In the data rows, zero lies at 4.5, halfway between 4 and 5.
Each row has a hidden score. How much does it go up from the first row of each pair to the second? 20 means little or no change, 40 a big rise and 0 a big fall. The score is a weighted sum of the row's numbers plus the product of two more (or one squared), each taken from its middle value.
[5 2 5 7 3 6 4 3 4 5]
[3 5 4 4 7 6 5 5 7 5] ~ 16
[6 4 6 4 4 5 3 4 4 4]
[5 4 6 6 6 6 6 3 3 6] ~ 28
[6 7 7 5 4 2 4 2 3 4]
[4 2 5 6 4 8 2 5 4 4] ~ 33
[2 2 8 2 5 2 7 9 5 4]
[5 5 4 5 3 7 4 6 7 4] ~ 33
[4 4 3 6 3 5 4 5 6 3]
[5 4 5 6 5 5 6 3 5 5] ~ 22
[5 6 5 4 3 6 2 6 4 3]
[6 4 3 5 7 4 3 3 6 4] ~ 18
[8 5 5 5 5 4 7 4 6 4]
[4 6 4 5 4 8 3 5 5 3] ~ 29
[6 8 4 4 3 6 3 6 5 3]
[5 6 8 4 6 4 4 3 4 5] ~ 20
[5 1 2 3 6 4 6 7 7 6]
[2 5 2 3 7 3 6 7 9 5] ~ 22
[4 5 8 4 5 3 5 3 3 5]
[6 4 5 7 5 5 6 3 5 3] ~ 21
[7 5 3 5 4 4 6 4 5 5]
[3 3 3 6 3 4 4 3 3 4] ~ 27
[5 5 5 6 4 5 3 1 5 5]
[5 5 4 6 4 5 6 5 4 3] ~ 19
[5 6 7 4 4 3 4 2 3 5]
[2 5 4 6 4 4 5 5 4 4] ~ 29
[5 5 3 4 6 3 4 2 3 4]
[6 4 5 4 2 4 5 5 4 5] ~ 22
[4 6 2 3 6 2 4 4 4 4]
[6 3 5 6 4 5 6 4 5 3] ~ 16
[5 4 5 3 5 4 5 3 4 4]
[5 4 3 3 6 4 2 5 5 5] ~ 24
[5 4 3 5 6 4 4 4 5 4]
[6 3 5 5 4 8 3 7 2 4] ~ 30
[7 8 3 5 6 3 9 8 2 7]
[6 4 5 6 4 5 5 4 5 4] ~ 12
[3 5 5 7 2 2 2 3 5 7]
[1 3 5 7 3 7 2 7 2 6] ~ 31
[5 5 5 5 3 4 4 5 4 4]
[0 8 2 3 7 7 5 4 5 4] ~ 33
[4 2 6 3 6 4 5 5 5 5]
[4 3 4 6 1 2 2 2 5 6] ~ 24
[6 6 5 4 4 5 4 6 4 3]
[7 5 4 4 2 4 5 5 4 4] ~ 19
[3 4 5 5 4 4 3 5 3 5]
[5 5 6 6 4 6 4 5 4 5] ~ 20
[4 6 5 5 3 5 6 7 3 5]
[6 4 6 4 6 6 5 2 5 4] ~ 14
[2 6 8 3 5 1 8 6 2 5]
[4 7 6 4 6 7 3 5 3 3] ~ 25
[4 5 7 4 5 2 5 7 2 4]
[5 4 3 2 5 0 4 5 6 5] ~ 17
[2 5 4 5 5 4 5 3 4 5]
[5 6 4 6 3 6 3 5 5 3] ~ 15
[5 4 4 7 3 4 6 5 4 4]
[7 6 3 4 6 5 7 8 1 5] ~ 20
[1 3 2 6 5 4 7 4 6 4]
[2 9 4 5 6 7 5 3 5 5] ~ 26
[5 4 3 9 5 5 6 6 1 7]
[6 6 6 4 5 2 5 2 5 4] ~ 3
[6 6 5 3 4 7 6 4 3 5]
[5 4 6 7 7 6 4 4 4 5] ~ 25
[4 6 5 4 0 4 2 4 6 5]
[4 4 5 6 5 5 6 4 5 4] ~ 26
[4 2 6 4 4 5 5 5 4 4]
[4 5 5 5 4 5 6 6 3 4] ~ 22
[6 4 5 6 5 5 5 4 3 5]
[6 8 3 6 3 5 2 6 4 4] ~ 20
[6 4 8 1 4 4 6 5 4 5]
[5 5 6 3 3 6 7 4 6 4] ~ 23
[5 3 6 5 4 2 5 3 4 4]
[3 7 3 4 6 5 5 5 5 4] ~ 30
[2 5 8 2 3 3 6 8 1 3]
[9 1 1 0 6 2 1 6 7 5] ~ 25
[5 5 4 5 3 3 3 4 6 5]
[5 2 5 6 4 5 5 4 5 4] ~ 22
[6 2 5 5 6 4 4 5 3 4]
[5 5 4 5 5 3 6 4 3 3] ~ 19
[8 8 3 3 2 3 9 7 5 8]
[6 5 8 3 3 7 3 5 4 5] ~ 19
[6 4 4 5 5 6 2 5 6 5]
[5 3 4 5 5 5 4 4 3 4] ~ 19
[5 4 6 5 4 3 5 2 5 5]
[3 5 5 7 6 4 5 6 1 5] ~ 33
[3 5 6 3 7 5 4 3 5 6]
[6 4 3 7 6 5 6 8 3 4] ~ 21
[2 7 2 4 7 4 5 2 5 4]
[4 5 5 7 2 2 0 3 5 6] ~ 14
[5 4 4 6 5 2 5 4 3 4]
[4 3 3 7 1 6 5 6 6 4] ~ 24
[4 3 0 3 7 0 2 5 5 4]
[5 7 3 5 4 4 9 8 5 8] ~ 32
[5 4 5 6 5 5 7 4 4 5]
[5 5 7 6 6 5 5 4 5 3] ~ 18
[4 4 5 7 5 5 3 5 2 3]
[7 7 5 4 1 6 5 5 5 6] ~ 16
[2 6 7 1 3 0 3 7 2 5]
[4 5 4 5 4 3 6 2 3 4] ~ 35
[6 7 3 7 2 7 3 4 5 4]
[5 5 4 6 3 5 4 4 5 4] ~ 19
[3 3 2 2 5 4 6 6 8 4]
[4 5 4 4 6 4 3 3 6 4] ~ 23
[6 6 2 7 4 5 5 5 4 4]
[5 4 5 5 6 3 4 5 4 4] ~ 19
[0 4 5 3 3 9 3 6 7 3]
[6 4 3 1 6 3 3 4 7 5] ~ 15
[5 5 4 7 4 6 4 5 6 4]
[5 3 6 5 4 4 5 2 4 4] ~ 15
[6 3 2 4 4 2 4 5 6 4]
[5 5 4 3 8 9 2 3 3 5] ~ 33
[7 5 6 4 4 5 4 2 4 4]
[5 6 4 4 5 5 4 5 6 4] ~ 24
[4 3 7 6 4 5 5 2 5 3]
[0 2 9 1 4 4 8 8 6 4] ~ 1
[3 7 7 2 3 2 2 6 4 6]
[6 6 5 5 4 6 6 4 6 4] ~ 29
[6 7 3 3 7 5 5 1 8 5]
[6 4 5 5 4 6 5 4 6 4] ~ 22
[3 2 5 5 5 4 4 7 4 4]
[2 7 5 2 6 3 7 4 5 4] ~ 19
[6 4 6 6 1 3 2 2 6 5]
[6 4 3 5 7 2 5 5 4 4] ~ 20
[5 4 6 5 8 4 5 2 4 5]
[5 7 4 3 3 7 3 4 6 5] ~ 18
[5 4 7 4 4 2 5 5 4 4]
[4 3 4 4 4 3 4 4 5 4] ~ 24
[2 4 3 5 4 4 6 3 6 5]
[5 5 5 5 5 5 7 4 4 3] ~ 16
[4 4 4 3 4 4 3 5 4 4]
[4 5 6 6 5 5 5 5 4 4] ~ 24
[3 3 5 7 4 5 5 4 5 3]
[6 3 4 3 5 6 3 3 6 4] ~ 15
[5 9 4 5 4 6 5 6 6 4]
[3 9 3 4 7 4 4 4 2 4] ~ 28
[4 5 6 3 6 3 3 1 5 4]
[7 4 4 4 6 8 9 3 7 7] ~ 26
[4 5 4 3 6 7 1 4 2 6]
[6 4 6 4 6 6 5 3 5 4] ~ 7
[6 6 4 7 3 4 4 4 5 4]
[6 3 3 3 4 3 4 5 6 5] ~ 17
[6 1 2 3 6 3 3 5 5 4]
[3 6 4 2 6 5 6 4 6 4] ~ 24
[4 3 4 7 3 6 7 5 7 4]
[3 4 6 5 5 3 4 3 3 3] ~ 17
[2 3 8 2 5 6 4 6 5 4]
[2 5 1 2 7 5 4 4 7 5] ~ 30
[4 5 5 2 7 8 3 4 2 4]
[4 6 2 5 5 4 4 3 5 4] ~ 19
[5 2 7 6 3 5 5 5 5 4]
[5 3 6 6 1 4 5 6 4 4] ~ 20
[5 3 7 1 5 5 6 5 5 5]
[6 4 5 3 1 3 3 5 5 4] ~ 19
[6 4 3 4 4 5 6 7 4 4]
[6 5 6 4 7 5 8 3 4 6] ~ 22
[7 4 6 4 6 4 6 5 4 4]
[2 3 4 6 4 1 4 3 4 4] ~ 27
[5 3 6 5 5 7 3 3 5 4]
[7 4 5 3 6 4 6 3 4 4] ~ 11
[5 4 6 5 5 2 5 3 4 4]
[6 4 4 5 7 5 3 4 5 4] ~ 21
[5 4 5 6 5 2 5 2 5 4]
[6 4 6 5 5 4 4 4 4 5] ~ 21
[8 7 3 5 2 4 2 4 4 4]
[3 5 3 4 5 5 4 4 4 4] ~ 28
[3 5 5 4 4 4 6 4 3 4]
[4 6 4 4 8 1 5 3 4 5] ~ 26
[3 3 2 5 4 4 6 2 7 4]
[7 5 4 5 2 6 4 5 8 6] ~ 23
[5 3 6 6 4 2 5 4 4 4]
[6 5 6 4 2 4 4 2 5 7] ~ 23
[5 3 4 6 6 6 6 5 3 4]
[8 4 6 6 3 4 5 4 6 4] ~ 11
[5 4 4 4 5 4 6 3 3 5]
[6 4 6 3 6 3 5 4 4 5] ~ 16
[7 1 1 5 7 2 3 5 5 5]
[5 4 6 5 4 3 3 1 4 5] ~ 26
[5 4 6 5 3 3 4 4 5 5]
[8 6 4 4 6 6 5 4 4 4] ~ 17
[6 5 6 5 2 4 5 5 4 4]
[6 3 2 6 7 4 5 7 3 5] ~ 25
[3 5 6 3 6 1 6 4 4 4]
[6 4 4 5 3 6 4 3 6 5] ~ 22
[3 2 8 2 5 3 5 4 3 5]
[5 6 6 3 2 4 3 4 5 6] ~ 22
[5 6 6 5 5 5 8 5 4 4]
[6 4 5 5 5 5 5 3 5 4] ~ 16
[3 5 9 3 1 5 2 2 5 6]
[2 6 6 4 3 2 2 5 5 5] ~ 25
[5 5 5 8 4 3 5 4 3 4]
[3 3 2 8 4 4 3 7 3 5] ~ 26
[2 5 2 4 5 4 6 4 6 4]
[3 5 6 3 6 2 6 6 2 4] ~ 17
[1 3 9 0 6 5 5 7 2 4]
[5 3 5 4 3 2 4 4 3 4] ~ 31
